(in the rows, 128 means zero)
One turn moves each row of this set onto another row. After a few examples, where does it send each row asked below?
zeza: [171 123 124 141 157 112 118 151  91  85 120 114 121 115 148 148 116 147
 129 147 142  98 132 137 105 152 137 127  95 124 119 142 135 122 137]
venum: [151 139 139 146 145 105 138 153 108 104 110 121 132 136 166 120 122 127
 127 130 161  89 102 143  96 132 149 115  90 124 129 121 134 133 106]
berag: [145 133 137 123 136 108 124 157  89 115 107 123 132 156 170 123 126 124
 122 116 152 101 111 138  77 131 129 126 112 101 134 110 141 123 108]
daka: [152 155 120 125 152  82 127 157 114 115  88 118 118  91 132 131 144 141
  89 124 141 114 129 146 101 105 125 131 103 126 122 114 161 123 132]
fure: [150 117 127 141 158  90 120 141  77 107 121 126 139 132 150 146 135 138
 129 128 160  98 129 138  99 167 115 131 108 115 130 114 154 141 140]
Batuk: [116 152 124 100 142  98 103 165 111 107 103 119 140 112 152 148 113 137
  91 139 153  96 129 147  89 148 126 106 114 144 117 117 146 132 127]
siv: [142 133 146 137 135 113 119 143 123  99 124  97 142 131 131 135 133 126
 141 135 128  96 144 153  93 133 114 142 117 124 134 115 145 121 143]
kag: [142 128 114 139 127  87 146 154  95 115 101 135 104 120 147 133 121 114
  96 108 122 100 145 130  95 131 139 107 119 136 109 123 157 136 118]
sil: [150 152  87 133 138 119 121 139 119 124 100 121 147 108 140 149 131 143
 116 135 167  81 140 140 109 148 144 112  93 132 115 113 141 124 121]
Dise: [166 154 138 120 145  93 116 160 110 103  99 135 121 137 159 119 121 140
 139 131 161 117 103 131  83 129 124 126  94 114 122 125 137 131 113]
zoku: [142 134 109 124 130 100 127 159 127 125 115 121 132 129 127 128 121 130
 101 115 137 106 176 142  85 134  93 138 117 117 123 114 145 123 136]
Motun: [150 160  85 103 126 111 108 151 117 125 112 131 127 121 139 144 115 147
 122 124 144 107 148 122  88 146 123 115 104 112 108 126 135 119 118]
nono: [153 129 100 123 149  89 126 137  98 121  90 131 113 119 141 133 117 134
  99 132 169  88 149 118 117 153 114 128 109 126 120 132 161 129 140]
fipum: [146 145 139 125 129 124 112 162  92 112 118 124 122 133 156 112 141 153
 151 121 130 131 127 138  99 127 129 126 112 123 126 116 141 114 131]
Teli: [149 143 129 104 130 103 117 145  99 112 102 122 142 142 135 128 124 143
  72 144 133 107 133 133 104 130 128 118 106 157 124 110 142 126 132]
Vilup: [157 123 130 132 132 119 101 158 118 101 120 140 103 138 140 129 138 106
  98 128 160 111 139 146 104 141 139 134 112 112 122 106 149 126 151]
zet: [123 152 127  99 140  97 112 141 101 104  95 121 139 122 149 132 124 142
  82 145 146  92 128 136 104 136 137 107 107 146 125  98 149 126 138]
lapav: [157 153 129 139 126 116 104 152  97 109  91 113 109 114 136 134 138 131
 121 117 167  78 163 129 114 141 126 134 105 144 125 138 157 123 115]
mafi: [139 152  96 139 113 103 138 135 117 126 111 120 139 131 128 149 119 151
 123 124 133  93 153 149  92 132 126 104 113 126 121 103 131 132 118]
Mosaf: [164 166 142 136 143 100 105 162 117 101 121 135  99 116 130 142 127 128
 108 140 146 119 120 136  91 130 110 137 121 106 123 129 149 132 130]
Baze: [128 155 122 118 144 102 121 170 105 105 116 132 143 119 150 145 114 142
  87 138 139 113 142 155  81 141 121 104 116 151 108 122 131 140 117]
tikog: [149 155 142 156 141 102 127 151 111  88 114 136 107 111 131 139 122 107
 112 141 160  85 121 142 109 146 141 116 109 117 118 124 151 141 130]
gofi: [145 119 108 130 136 107 119 168 114 118 108 132 112 108 155 141 122 118
  87  98 132 105 148 132  75 138 137 122 114 132 102 111 151 118 130]
Bop: [164 144 144 145 137 108 124 158 114 101  98 118 133 139 159 137 126 155
 132 129 149 104 111 151  72 116 128 125 105 120 132  94 131 121 117]
kigol: [147 146 144 141 144 106 121 151  66 111 107 125 134 117 147 130 121 154
 146 111 156 110 104 138  88 148 127 120 110 121 116 120 140 122 127]
faro: [130 129 126 129 166 109 123 127 105 108 141 121 130 130 154 113 134 128
 122 127 148 118 137 146 100 138 122 142 109 114 125 120 134 129 155]
Sulem: [134 126 146 137 124 113 121 158  92 116 120 110 141 136 145 114 140 143
 144 111 144 109 120 155 104 135 140 120 101 122 137 101 142 119 135]
Sazav: [146 155  89 116 138 102 126 128  87 141 101 120 145 127 132 144 133 153
 100 125 157 101 134 139 101 129 117 125 113 105 129 112 141 123 121]
dake: [138 127 139 125 142 111 116 150  85 114 120 119 131 122 145 107 122 137
 137 108 165 116 108 148 103 143 144 124  93 120 118 128 131 119 141]
zuv: [155 155 133 124 142 107 121 148  91  76 108 127 123 125 140 132 129 142
 153 146 122 108 154 133  92 139 117 127 111 110 116 119 146 122 138]
sef: [148 138 114 132 149  99 112 168 123 114  90 129 128  91 145 141 146 131
  95 108 149 105 143 145  80 129 129 129 104 133 110  89 163 119 139]
forof: [154 149 104 135 147  96 129 159 103 108  93 110 117  97 140 154 113 160
 101 144 141  78 153 129 104 137 113 121 110 114 130 127 154 117 123]
Vub: [146 143  90 114 124 109 122 126 127 134 101 124 130 136 127 127 124 131
 118 129 163 112 146 151 114 127 131 122 109 133 114 132 130 131 133]
Zipe: [129 153 128 150 127  90 114 147 118 112 118 121 114 115 140 123 142 145
 124  98 163  91 175 146 100 138 122 121  95 135 132 100 145 140 130]
vev: [150 126 122 134 131  97  99 148 102 123 118 112 103 125 134 132 118 143
 100  92 173 106 162 147  95 136 119 138 102 131 126 136 130 129 133]
ludir: [149 147 127 119 129 103 124 160 104 109 105 140 147 142 138 134 126 136
  88 141 137 116 147 146  95 139 120 112 112 167 110 115 139 143 121]
Duv: [157 143 143 150 136 130 115 160  97 107 109 118 127 116 152 131 128 153
 155 127 146 112 114 142  99 138 137 122 110 145 116 128 138 116 126]
dibo: [151 132 134 126 139 127 115 153 122 101  98 130 123 147 173 112 129 125
 133 126 163 111 124 150  84 120 144 128 105 125 118 106 129 119 129]
ton: [157 150 140 166 139 112 120 156 119  97 123 135 113 124 138 145 146 137
 101 136 141 109 137 156  93 124 126 127 119 115 131  84 146 132 141]
kob: [140 122 104 148 148  99 150 128 110 126 116 124 130 127 136 122 119 132
  84 118 153  90 162 139 106 137 119 128 108 131 123 110 140 130 143]
lok: [153 140 124 131 131  76 138 154 110 119  87 119 107 111 128 130 130 119
  99 126 134 105 128 140 115 117 130 119 111 140 122 139 165 137 120]
gure: [142 157 105 132 139 108 128 166 137  98  98 126 120 101 138 130 126 139
 123 140 142  94 181 145 101 133 115 120 106 126 114 117 148 123 134]
per: [146 136 135 138 137 103 124 151  79 100 126 131 107 131 137 141 121 115
  85 123 144  92 125 136  93 142 135 123 117  86 130 109 148 124 132]
Kez: [142 171 126 131 136 108 109 154 104 114 125 105 104 107 143 124 133 155
 106 110 138  94 163 124  98 121 120 135 100 117 135 128 140 114 115]
lif: [148 149 121 152 142 104 128 133  63 107 101 126 107 118 143 133 130 153
 101 104 163  89 167 141 100 129 129 125 110 125 122 120 136 129 124]

Zipe -> Kez
gofi -> sef
Now find these:
zet -> Teli
dibo -> Bop
zuv -> zeza
Motun -> sil
fipum -> Duv
gure -> forof
ton -> Mosaf

